A state moves one step at a time under one of 3 hidden systems, and each row is a state written as 64 numbers. Each run below is a few steps of one system.
run 1, ler (5 x 64):
[[ 28   5  -4 -32  15  22 -10 -44  -5  10   3  -5  -6 -13   6 -26 -28 -47
   18 -16 -12   9 -19 -19 -26   9   6  -4   5  24 -20  10  28 -28  -4 -16
  -11  12 -20 -29  12  17  30 -34 -12  15 -29  23   4  15  15 -20  16   6
    8   8  19 -24  40  10 -25  -5  32   8]
 [ 12  12 -10 -28   6  22   1 -45  -8   6   1 -20   1 -25   5 -36 -13 -43
    2 -11  -3  -3 -11 -19 -19   1  -9   1 -10  19 -25   5  16  -7  19  -9
   -8   9 -19 -38 -17   8  34 -29 -13  -2 -25  23  11   2  10 -20  16   2
   16   3   2 -34  37   5 -23  -4  44  14]
 [ -5  14 -12 -23   1  15   8 -42  -9   1   3 -37  10 -20   1 -44  -9 -31
   -5   3   4 -16  -7 -11  -2 -14 -19   3  -9  16 -30  -9   3   1  40  -6
  -10   0 -23 -36 -39  -6  24 -24  -8 -14 -10  11  16 -16   1 -10  15   2
   22   2 -12 -25  29   3 -19   1  45  10]
 [-20   7 -12 -18  -6   1  16 -29  -9  -3   3 -47  16 -20   0 -36   6 -10
  -16   8   9 -33   4   5  15 -16 -38  21 -15   1 -20 -23 -11  12  50   1
   -7  -1 -18 -26 -56 -12  19  -5   9  -8   8   5  17 -29  -5  -3  14  -3
   19  -2 -23 -10  13   3 -13   0  24   3]
 [-26  -4 -14   0 -13 -25  15 -12 -17  -6   1 -43  19 -10   3 -28  21  18
  -23  16  13 -46  10  26  28 -23 -51  34 -15 -19 -11 -29 -20  19  45  -2
   -6  -6  -5 -13 -61 -22   4  13  28 -11  23  -1  24 -37 -13  -1  17  -1
   10  -7 -34  10 -13  -1  -6  -2   2  -3]]
run 2, Ludil, 5 rows:
[[ 19  40  36 -26   8  23 -18 -13  25   0  11   3 -25 -37  -4  20 -13 -28
   -3   5  32  27 -32 -31 -27  -9  52  -4 -15  32  16  53 -10 -26 -17  16
  -11 -11  -9  -5  50   2  16 -39 -26 -16 -21  15   2  28   4 -11   6 -18
    8   0  20  -7  38  23   6  21  16   4]
 [ 15  56  28 -26  17  29  -1 -20  28   5   5 -11 -19 -36  -6  16 -20 -27
   -2  -4  44  14 -21 -35 -22 -10  28  18 -25  37  22  41 -20 -14  -1  14
  -23 -10   2 -19  36   2   1 -49 -36  -8 -15   7  32  12  -1 -21  12 -19
   22  -1   6 -12  36  31  10  14  10   8]
 [ -1  56  13 -27   8  15  14  -8  27  13   2 -26  -7 -32   0   5   0 -27
   -9  -1  51   4  -1 -27 -17  -5   3  20 -26  46  26  22 -31  -7  25  13
  -29 -12  -7 -19  13  -7 -11 -45 -27 -15  -4  -7  58   3  -5 -19  14 -19
   17 -10 -15 -24  22  34  15   1  22   8]
 [-19  40   3 -13   0   1  21  -6  19  19  -1 -45   3 -25   9  -7  16 -23
  -11  -4  48  -8  16  -5 -11 -10 -20  22 -25  39  18   0 -30   1  51  11
  -31   3  -7 -11  -8 -18 -26 -42 -17 -12   3 -17  61  -3  -4 -14  13 -19
   14 -20 -28 -13   7  37   8  -9  32  12]
 [-24  16 -13   7  -3  -8  21   1   7  32  -2 -42  12 -21   9 -16  21 -21
  -12  -5  27 -25  26  18  -3 -17 -49  31  -7  21   6 -25 -23  -5  57  -4
  -26  10  -6 -11 -24  -7 -24 -29   3  -8  14 -17  30 -11  -3  -4   7 -10
   15 -23 -36 -12  -8  18   6  -3  27   6]]
run 3, sime, 5 rows:
[[ 41   6   1 -49  11 -14  -8 -13  16 -25  -4 -28  11 -15   1 -19 -13  -6
    9  30   8 -21 -58 -11  10  -5  15  11 -13 -26   3  43  -7 -17   1   3
    2 -38 -35  -8 -17 -21  57  -3  19 -20 -12   5   4  -3 -28  -7  12   0
  -29  28 -13  24  18   7 -14   2 -14 -16]
 [ 30  13   5 -41   4 -12 -10 -21  12 -33   4 -21   8 -20  -6 -19 -14  -1
    2  33   8 -21 -55  -8  15 -15  21   9  -8 -24  -6  37 -11 -12   0   1
    6 -35 -35  -8 -28 -26  58   9  16 -24 -11  11  -8  -9 -26  -6  14  -7
  -15  26 -11  18  18   0 -11  11 -11 -15]
 [ 13   8  11 -37   1  -3 -14 -20   0 -39   8 -19   3 -23 -12 -13 -13  13
   -9  27   3 -20 -51  -3  23 -23  24   1  -6 -26 -14  20  -5  -3  -1   8
   13 -29 -25 -12 -32 -21  58  16  18 -31  -4  10 -16 -15 -20   5   7 -12
   -4  25   2  19  20  -9 -17  18  -7 -13]
 [ -1   2  18 -19 -12   2 -14 -21 -13 -43  18 -13  -8 -23 -15  -8  -8  17
  -19  24   4 -18 -36   0  25 -21  31  -7  -7 -27 -15  10  -2  14   4   9
   14 -19 -21  -8 -34 -22  48  27  16 -29  -2  16 -25 -19 -16   9   5 -12
   10  18   8  11  25 -13 -12  17  -2 -11]
 [-17   1  12  -1 -24   2  -8 -19 -25 -33  27  -5 -12 -23 -16 -13   1  20
  -25  18  -9 -12 -15   6  23 -23  32 -23 -11 -22 -24  -8   0  28   8  16
   19  -5  -8  -9 -33 -19  34  31   4 -31  -1  13 -32 -22  -4   6   2  -7
   17   4   8   3  16 -21 -20  14  10  -8]]

Name the system that made each run.
run 4, 5 rows:
[[-20  11  15   8  -3  13  13   6 -25 -19  25   4 -12  -1 -16  25   8  45
  -11   1  14  -1  16  -2  27 -18   6 -13 -33  -3   1 -13 -11  40  -1  31
   -6 -22  32  -1 -18  -9 -24  19   0 -11  15  -8  -2 -25 -15  15   3 -10
   48 -19  14  24 -17   2   9   2 -26  16]
 [-20   8  15  12  -6  18   7   9 -27 -15  21  20 -12  11 -14  28   6  40
  -16   1   0   3  20  -4  27  -4  13 -20 -28  -4   1 -14  -3  41 -11  26
    2 -15  40   5  -3  -4 -26  24  -7  -6   6  -8 -14 -19  -2  18  -1  -9
   50 -19  21  14 -20  -3   8   2 -26  15]
 [-27  -2  15  20 -11  24   1   6 -25 -13  22  29 -16  13 -16  27   0  35
  -17  -4 -17  17  26  -7  23  -1  18 -29 -19   2   0 -19   1  36 -28  23
    8   0  43   4  14   6 -31  29 -16   2   4  -7 -22 -15  10  16  -3   1
   43 -17  27   5 -17 -16   4   9 -24  10]
 [-27 -14  10  25 -10  28  -7   7 -32  -4  19  38 -21   9 -15  31   5  22
  -14 -14 -25  29  25  -3  15   1  28 -35  -9   3   1 -19  10  26 -32  23
   12   6  42  11  26  11 -26  28 -18   4  -2  -7 -32  -8  16  18  -5   4
   38 -17  32   0 -12 -25  -1   7 -16  10]
 [-24 -23  10  36 -16  21 -13  13 -26   8  19  37 -24  12  -6  29   3   8
  -11 -16 -25  34  22  -3   7   2  30 -39   4  11   1 -17  16  12 -30  16
   16  24  35  14  33  21 -30  19 -20  14  -1   1 -33   0  23  12  -8   8
   22 -18  35  -5 -11 -26  -9   6  -5   5]]
  sime
run 5:
[[ 14  28   6 -19  14 -23  10  15  33  -5 -17 -27  11  -4   1  15   2  31
   -6  13  43 -28  -5  -3   2 -11 -23  37 -22 -17  28  23 -31   1  17  -9
  -26 -31  -1   3 -10 -21 -12 -13  14 -19  15 -14  38  -1 -28  -2  16 -14
   -9   1 -39  22  -8  35  15  -2 -21  -2]
 [ 14  18  10 -18   9 -24   1  19  19 -22   4 -25   4   1  -6  13   3  40
   -5  17  37 -28 -20   1  13 -13  -2  28 -24 -23  23  25 -26   7   4   2
  -12 -38   3   5 -14 -25  -4   4  20 -15  19 -13  34 -11 -34   2   9 -14
   -2   4 -22  39  -5  27   3  -1 -44  -8]
 [ 14  12  18 -18   5 -21  -3  27  10 -33   6 -10   1  -2 -11  24   5  51
   -3  26  32 -17 -22   1  24 -11  19   8 -23 -28  18  21 -17  16  -7   7
    1 -40   3  12 -23 -20   2  23  23 -17  21 -14  13 -17 -35  12   5 -11
    1   8 -12  43 -11  16   6   4 -43  -8]
 [  8  -1  18  -8  -2 -18  -4  20   0 -39   5   3  -6  -1 -16  17   4  56
   -3  22   4  -6 -21   1  23 -11  24   2 -20 -30   4  15 -12  19 -10  16
    4 -34   6  20 -19 -19   9  33  23 -24  19  -3 -14 -13 -28  18   5  -9
    9  13   0  41 -13  -1   3   5 -37  -4]
 [  0 -12   9   8 -11 -12 -13  16 -15 -35   8  17  -6   4 -19  13   3  49
  -14  13 -17   0 -11  -1  22  -5  33 -22 -15 -29  -9  10   0  31 -18  15
   21 -21  15  19 -15 -16  10  45  14 -22  10  -1 -30 -10 -16  24  -7   5
    9   9   6  31 -20 -16  -9   8 -37  -5]]
  sime
run 6, 5 rows:
[[  2 -15  11  21 -16  12 -10  15  -4  -4   9  39 -31  16  -4  33  -1   8
   -1  -9 -25  35   1  -8  -2   9  50 -42  -6  -4  21  19  11  -3 -49  17
   19   0  32  27  52   7 -11  11 -19   1  -8  -3 -32  18  14  12 -14   7
    0 -10  28  14 -11 -16  -4   1 -25   2]
 [ 26   7  17   5  10  26  -6  16   4   3  -2  41 -25  15 -10  36 -11   1
   12 -18  -8  40   1 -26 -21  13  44 -30 -13  18  17  34   3  -2 -41  16
   -1 -20  35  15  59  14 -19 -20 -31   1 -15  -5 -18  29   3  15 -10   5
   15 -11  28   6  -3   9  10  -1 -16  15]
 [ 34  27  11 -15  30  32   9   2   8  12  -2  22 -12  13  -4  27 -17 -11
   19 -23  14  32   0 -42 -22  13  29 -16 -23  33  20  39  -1  -5 -30  14
  -16 -31  26  -7  53  18 -21 -41 -32  12 -11  -1  12  24  -4   3   6   2
   27  -9  15   9  -4  27   5  -7 -19  29]
 [ 34  25   9 -32  37  25   7  -9  11  14  -2   2   1  12   0  16 -12 -13
   26 -11  31  26  -3 -48 -18  10  12 -11 -29  42  17  28 -11  -6  -1  14
  -24 -33  18 -15  21  15 -28 -43 -26  16 -10  -1  44  16  -9   0  13   6
   18  -8   0  10   2  42  -2 -15 -17  22]
 [ 23  25  -6 -32  42  13  19  -6  17  12   4 -20  10  12   7  -1  -3 -15
   36  -5  45  13   4 -40 -14   3  -7   0 -21  44   7  15 -14  -1  27   3
  -23 -27   3 -18  -5   6 -32 -37 -17  25   2  -8  64   6 -18  -8  17   8
   15  -1 -19  11   1  49  -2 -21  -3  18]]
  Ludil
run 7:
[[-20  42  32 -15 -28 -17  -1   6  31 -23   6 -33 -11 -49  -5   8  13   3
  -33  33  40 -21 -21  18  11 -23  19  24 -18 -12  33  22 -40  -2  21  23
  -16  -1 -28   7  -1 -43  30  -6   6 -47   0  -9   7 -15 -12 -13   2 -46
   -2  -2  -3  -9  20   7  26  15  19 -14]
 [-23  29  25   5 -40 -22  -1  12  15 -23  10 -27 -19 -43  -6  18  20  25
  -38  28  30 -23 -11  23  19 -29  14  25 -18 -22  22   8 -38  10  16  17
   -9  -3 -18  10  -6 -43  23  12  12 -45  19  -9  -2 -18  -9   0   0 -44
    0   1  -5   0  13  -1  24  17  10 -15]
 [-34  14  17  18 -40 -21   1  19   4 -22   9 -14 -14 -29  -5  14  31  30
  -44  19  18 -26   1  31  19 -18   5  22 -21 -26  14   1 -34  24  15  20
    2  -3  -8  20 -12 -36  13  24  18 -42  26  -6 -14 -21  -1  13  -1 -30
   -3  -8  -6   9 -10 -10  24  15   0  -7]
 [-39  -1  11  25 -33 -23   4  20  -4 -18   5   2  -7 -16  -7   6  29  33
  -36  20  -5 -19  10  30  22 -17   0   2 -13 -26   4 -13 -26  23  10  15
    8   2   4  23 -17 -29   5  43  18 -32  21 -10 -28 -25   4  17  -7 -12
    0  -7 -12   9 -26 -20  17  19  -3 -15]
 [-44 -15   4  30 -30 -19   0  23 -13 -18   5  12  -5  -1  -9   7  28  34
  -33  11 -23 -14  16  32  30  -7  -3  -6  -1 -27  -1 -26 -12  16   3   8
   11  11  13  25 -19 -19  -6  48  18 -23  20 -11 -40 -25   5  27 -10  -3
    4 -12  -9  15 -28 -31   7  21 -12 -15]]
  sime
run 8:
[[ -1  27   1 -21   9 -21  13  -7  33   7 -16 -46  15 -22   9 -24   5  -6
   -4  16  31 -44  -6   8   3 -12 -42  47  -8  -8   8   6 -27 -20  42 -13
  -26 -11 -28 -14 -30 -13   6 -23  16 -16  10  -7  35  -7 -15  -8  13 -14
  -11   6 -42   1   3  28  10   1  12  -5]
 [ -3  21  -3 -19   5 -18  10  -1  16  -3 -11 -38  14 -12   3 -10  10  19
  -18  17  33 -41 -10   8  10 -15 -40  43 -15 -11   8   1 -33   2  34 -16
  -19 -23 -12 -11 -32 -20   0  -5  21 -20  21  -7  34 -17 -17  -4  20 -12
   -4   0 -36   4  -4  26   9   1   0  -4]
 [ -7  15   3 -17   1 -20  12   6   9 -15   1 -34  12  -3  -7   1  11  38
  -20  18  29 -41  -1   5  22 -20 -34  37 -25 -19  12   1 -29  15  22  -4
  -16 -26   1  -5 -34 -21  -1   5  21 -19  20 -11  34 -29 -25   5  17 -10
    4  -3 -30  16 -14  18   7   0 -18  -5]
 [ -9  14   7  -5   1 -18  14  11  -6 -19   8 -23   7   1 -11   4   8  47
   -8  11  21 -30  -3   8  24 -16 -18  17 -31 -20   7  -1 -22  32  11  13
    1 -29  17   5 -42 -22 -12  17  18 -14  23 -13  24 -34 -25   8  10  -6
   16  -5 -23  39 -19  10   4   2 -36  -2]
 [-15   8   5   6   4 -14  14  15 -13 -22  10  -5   1   3 -13  10  11  50
   -7   7  11 -18   2   4  26 -10  -7   4 -31 -22   2  -4 -15  41   9  20
   -1 -25  26   9 -35 -18 -15  26  16 -11  25 -10   6 -32 -25  17   4  -6
   28  -5 -15  41 -31   3  -1   0 -39   5]]
  sime
run 9 (5 x 64):
[[ -3 -52 -23  25 -21 -16 -11   4 -13   3  -6  11   7  15  13 -26   9 -28
   11  -1 -57  -1   1  30  -1  22  -7 -13  30 -29 -16 -18  38 -17 -11 -15
   30  29  -7  22   9  11  19  18  16   9  -1  -1 -38  10  24   5 -12  19
  -28   9   7   8 -21 -40 -25  -8   1  -9]
 [  9 -48 -12  12 -12   3 -21  -8 -18   3   4  28  -8   8   2 -24  -9 -28
   13  -1 -60   9 -20   9  -5  22  19 -23  20 -16 -20  -6  40 -18 -33  -8
   31  22  -5  12  22  25  29  21   5   8 -13   9 -53  15  24   4 -10  20
  -15  10  21  12  -4 -42 -29   2 -12  -5]
 [ 17 -28  -3 -10  -2  19 -24 -10  -7 -14   4  35 -14   3  -6 -10 -23 -30
   14  -2 -51  27 -23 -10  -3  20  45 -45  12  -9  -7  15  44 -18 -45   2
   21  11   1  14  34  17  26  16 -10   9 -30  15 -45  15  18  -8 -13  14
   -2  15  42   4  11 -33 -24   0  -7  -3]
 [ 26  -3  11 -23   4  26 -19 -15   3 -16   5  34 -16  -1  -6   2 -22 -22
   13  -3 -24  35 -27 -32 -10  20  57 -39  -2  11  -2  33  24 -12 -38  11
   20  -9   2  -3  39  14  32   1 -20   5 -29  17 -20  18  13  -1  -5   4
    5  15  42  -2  22  -7 -14   2  -4   7]
 [ 41  28  15 -33  24  36  -9 -21   4 -11   0  22 -21 -13 -15  12 -25 -16
   19 -15   4  32 -30 -46 -25   8  43 -16 -19  27  -2  42   4  -7 -31  11
   -6 -21   7 -18  32  15  18 -24 -22   4 -30  19  -4  22   2 -11   2 -11
   23   8  30  -6  28  19  -2   3  -3  19]]
  Ludil
run 10:
[[-39  16  15  18  -6  36   1 -11 -36  -4  30   2 -15 -13 -18  17   7  24
  -22 -13   8  10  21 -11  13 -16  10 -10 -15  21 -13 -27  -5  30   1  24
   -3  -1  29 -18 -12   9 -23  10 -19   0  10   8  -4 -20   5   9   8  -2
   61 -22  19  -8   2  -8  -3   9  11  16]
 [-40  11  17  25  -5  34   4  -7 -31   6  29  13 -15  -7 -16  19   5  22
  -20 -20  -1  15  30 -15   6 -13   5 -19 -12  28 -10 -32  -7  24  -4  18
   -4  13  32  -8   2  12 -39   5 -25   3   1   1 -11 -15  19  11   8   2
   62 -27  20 -14  -4  -8   6  17   7  16]
 [-39  11  16  30  -1  34   0   2 -21  16  19  21 -22  -6 -18  31   3  17
  -20 -25   2  22  37  -8   1  -3   9 -18  -5  30  -5 -30  -3  15  -9  16
  -10  20  40  -7  12  17 -48   4 -31  10   4   1 -12  -7  24  10   2   1
   53 -29  17 -16  -3  -5   5  15   9  14]
 [-35   8  11  34   1  26   1  10 -14  24  19  22 -24  -1  -9  34   8   7
  -17 -28  -3  26  41  -8  -9  -1   4 -18  -4  37   1 -26   2  11 -12  12
  -13  28  44   2  34  20 -55  -5 -35   9  -1  -2 -10   2  27   6  -2   4
   46 -31  14 -19 -11   0   6  13   7  12]
 [-36   8   6  34  -1  23   1  17  -6  30  10  27 -22  -1  -5  27   7  -3
   -7 -32  -4  30  37  -2 -22   3  10 -12  -3  35  10 -20  -1  -2 -10  12
  -11  28  46   7  41  18 -57 -13 -32  10   1  -6   0   9  26  -1  -9  -2
   37 -31  15 -11  -7   4   6  10   3  12]]
  sime
